Where one turn sends some rows of the set: a few examples, then the rows asked
vuz: [ -1.2   4.6  15.8 -14.0 -29.2  -7.0   2.1   9.8  17.6  12.7   7.1   4.7
  -3.3   5.8]
suzil: [ 18.6   4.3  12.5 -18.6  -7.6 -18.0  23.2  30.2  12.9  20.1  -1.2 -10.6
   8.7  -4.1]
kuzet: [ -2.6   7.8  23.9 -11.7 -19.0 -25.0  -6.5  30.6  13.5   8.8 -10.2   3.3
   4.6 -14.9]
kopuf: [  4.2   0.3  17.9  -7.9 -10.6 -29.0 -13.4  17.4   3.6   3.4   0.0  14.2
   7.2 -12.2]
risuv: [  2.5 -12.6 -11.1   3.1  -9.5  -9.3  16.0  21.0  -2.2   4.3  -8.0  14.9
  32.2  12.2]
rofe: [-12.1 -20.8   3.5 -13.2  -0.5  -8.3  -1.0  32.5 -13.8  -1.8  -1.1  18.6
   6.9   7.9]
gam: [  6.1   1.9  26.3  -2.1 -17.2 -16.7  -9.2  22.9  14.6   4.0 -17.0  11.4
  12.1  -8.6]
Biz: [-20.7   9.8 -10.4 -21.0 -15.1 -19.2   5.0  26.4  12.9 -12.0  -1.0  14.3
  17.7   5.9]
peb: [-22.1  -7.5  18.0  -5.6 -21.9 -21.4  34.4  25.5   0.7   4.4 -11.4   3.8
  28.6   2.7]
kesas: [  7.0   5.4  25.3 -13.2  -1.3 -18.6  -4.9  16.9  15.4  10.4  -0.3   8.7
   7.6 -12.6]
Denu: [-12.5  15.8  10.3 -18.7 -30.8 -13.6  16.6   6.5   8.3   0.0  -2.5   7.6
   0.8   9.9]
roki: [-10.5   6.9   0.4   0.9  -3.7 -31.8  27.4  37.4  -0.4   9.7   7.7  13.7
  22.5   5.8]
kob: [  4.6  -3.7   3.6 -13.9 -15.9 -35.8  13.4  35.9  -8.2  12.2  -5.8 -10.1
   2.9 -11.3]
mis: [  4.8 -24.8  12.1 -17.2 -13.0 -13.6  16.7  13.8   1.0  -2.9  -4.1 -15.6
   4.9  -8.4]
fofil: [  5.3  11.6   3.9   3.2  -7.6 -20.6  31.7  25.1   0.3   5.0   1.0  21.5
  26.4  12.8]
Zokez: [  4.5   5.6  -3.0 -10.0  -9.1  -1.0  33.9  24.9  14.5  13.6  -5.5   3.5
  27.7   9.7]
nune: [ 10.8   3.1  22.2 -20.3 -13.4  -1.1  13.5  29.2   8.4  10.9   7.6  23.9
   7.9  17.3]
vifu: [ -8.5  -5.1  14.0 -15.4 -12.0 -27.1  34.0  10.7  -2.7   3.4  10.8  11.7
  27.4   6.5]
tepe: [ 23.1 -11.1  10.6   2.4  -8.6  -4.8  12.3  22.6   8.9  17.1 -10.7   1.2
  21.4   2.8]
lapos: [  4.6 -30.2   9.9 -11.3 -18.2  -8.5  11.2  16.7   5.0   2.8   3.6 -13.0
   8.0  -6.2]
Paden: [-21.5   4.9  11.5 -17.5  -4.9 -26.7  10.4   7.9  -2.8  -9.2 -16.9   7.4
   6.3  10.0]
tamu: [-14.4 -13.9  16.3  -3.7  -9.4 -11.0 -10.0  22.1  21.8  14.8   0.5   6.0
   8.6  11.7]
Fefa: [ 13.5 -18.7   1.1   2.5 -13.4 -30.3  -0.8  30.2  -7.3   6.2  -9.8   5.0
  18.1   2.7]
Tamom: [-13.0   1.8  12.2 -29.0 -12.5 -19.1  15.6  43.9  -6.9  -6.4 -15.2   6.2
  -1.8   9.3]
Lek: [  3.7   5.7  11.7 -29.8 -10.4   4.7  21.1  22.2  -1.4   3.2   6.5  12.1
  -2.8   5.8]
fekon: [-10.2  -8.0  17.2 -20.9  -2.0 -27.4   3.3  39.9 -12.5  -1.0  -4.7  17.3
   5.5  10.2]
foro: [  5.5 -25.9  13.2 -17.5 -13.8 -27.9  10.4  30.7  16.7  -3.7  -3.5 -10.9
  13.8  11.5]
fuzu: [-30.5 -10.3   9.3  -3.7  -1.6 -13.5  -0.4  20.2  11.3   5.8 -12.2   9.5
  16.1  12.3]
bet: [ 10.5  -8.1   1.6  -8.6  -5.7 -20.6  12.9  44.6  12.8  -0.1 -10.3 -15.2
   1.5   0.6]
subo: [-24.3  11.5  -6.2 -18.7  -9.6  -0.6  12.7  19.2  13.1  -3.2  -3.1   7.1
  14.5  -8.4]
Rugo: [-18.2 -10.8  18.5  -8.9   2.3 -23.4  -4.4  14.8   2.1  -0.9 -20.1   1.6
   3.6   4.1]
pum: [  0.7  -9.3  12.0 -11.2 -20.5   8.5   6.8  38.7  10.4   4.6  -5.8  19.2
  12.0  20.5]
segif: [ 23.0 -10.2  -0.8   1.4 -19.4 -14.7   8.5  34.6  11.3  -4.7 -11.0  -5.1
   4.5   7.1]
mufil: [-17.3  -0.4   8.3  -7.6 -20.7  -2.5   4.6  13.8  20.7  14.7  11.2  12.2
  10.8  15.2]
puvo: [ -7.3  10.4  -8.7 -23.1  -9.2 -21.4  34.0  31.9  -0.4  11.2   3.1  -4.8
  13.7  -1.6]
kariv: [ -2.6   8.6  19.4 -21.8 -19.1 -27.5   7.0   7.1   2.9  -5.5 -13.1   1.7
  -5.5   6.9]
ruv: [-18.8   3.1 -10.0 -10.1 -15.0  -1.8   4.3  14.6   4.8 -11.7  -9.0  15.5
  19.4  -2.3]
tane: [-16.2  -6.7  16.2  -4.5 -31.9 -15.2  33.4  23.5   5.1   8.3  -4.1   7.0
  29.3   5.1]
fuvu: [-12.9  10.6  -3.6 -18.2  -7.2  -6.3   8.6  20.0  22.2  -9.5  -6.5  16.7
  25.0  10.4]
nati: [ -9.7  11.4   6.7   3.7  -4.9 -13.2  37.0  30.1  -3.0  10.2  -8.1   6.9
  20.2  -4.9]
fim: [ 13.7 -16.0  -7.9  -1.9  -7.0 -17.9   4.5  32.3   0.8   2.2   5.7  -7.1
   0.1  -4.4]
geze: [-12.5  -5.3 -14.4  -6.5 -17.9 -32.2  17.5  34.4 -12.2   0.8  -8.1   4.6
  20.8   4.5]
Tobe: [22.9 -7.8  1.1 -7.7  1.4 -9.9 16.1 23.0  5.4 -0.5 -2.7 -9.1  1.3 -3.2]
Vebo: [-14.8 -13.1  12.1  -8.6  -8.8 -24.5  27.2  16.0   0.0   7.9  14.3  12.7
  31.1   7.4]
seta: [ -5.4   8.1  22.8 -25.5 -15.1  -6.9  23.0  31.6 -10.6   5.9  -9.1   7.2
  -4.8  -4.2]
redig: [ -9.2   3.1  -0.6  13.6 -20.6 -15.5  25.9  30.8  -8.0   9.0  -0.7  15.5
  22.0  -1.6]
kerir: [ 13.9 -19.6  13.6 -20.6 -22.8 -23.7  14.4  24.6  18.1  -4.2  -1.0 -10.4
  11.4  12.1]
Fidi: [ -7.9 -18.0  16.7  -0.9 -14.0   3.7   0.5  35.6  -7.3  10.1  -6.5  21.2
  10.6   5.7]

kob turns into Zokez
Vebo turns into mis
Where do these go?
Tamom turns into nune
segif turns into roki
kariv turns into mufil
kesas turns into ruv

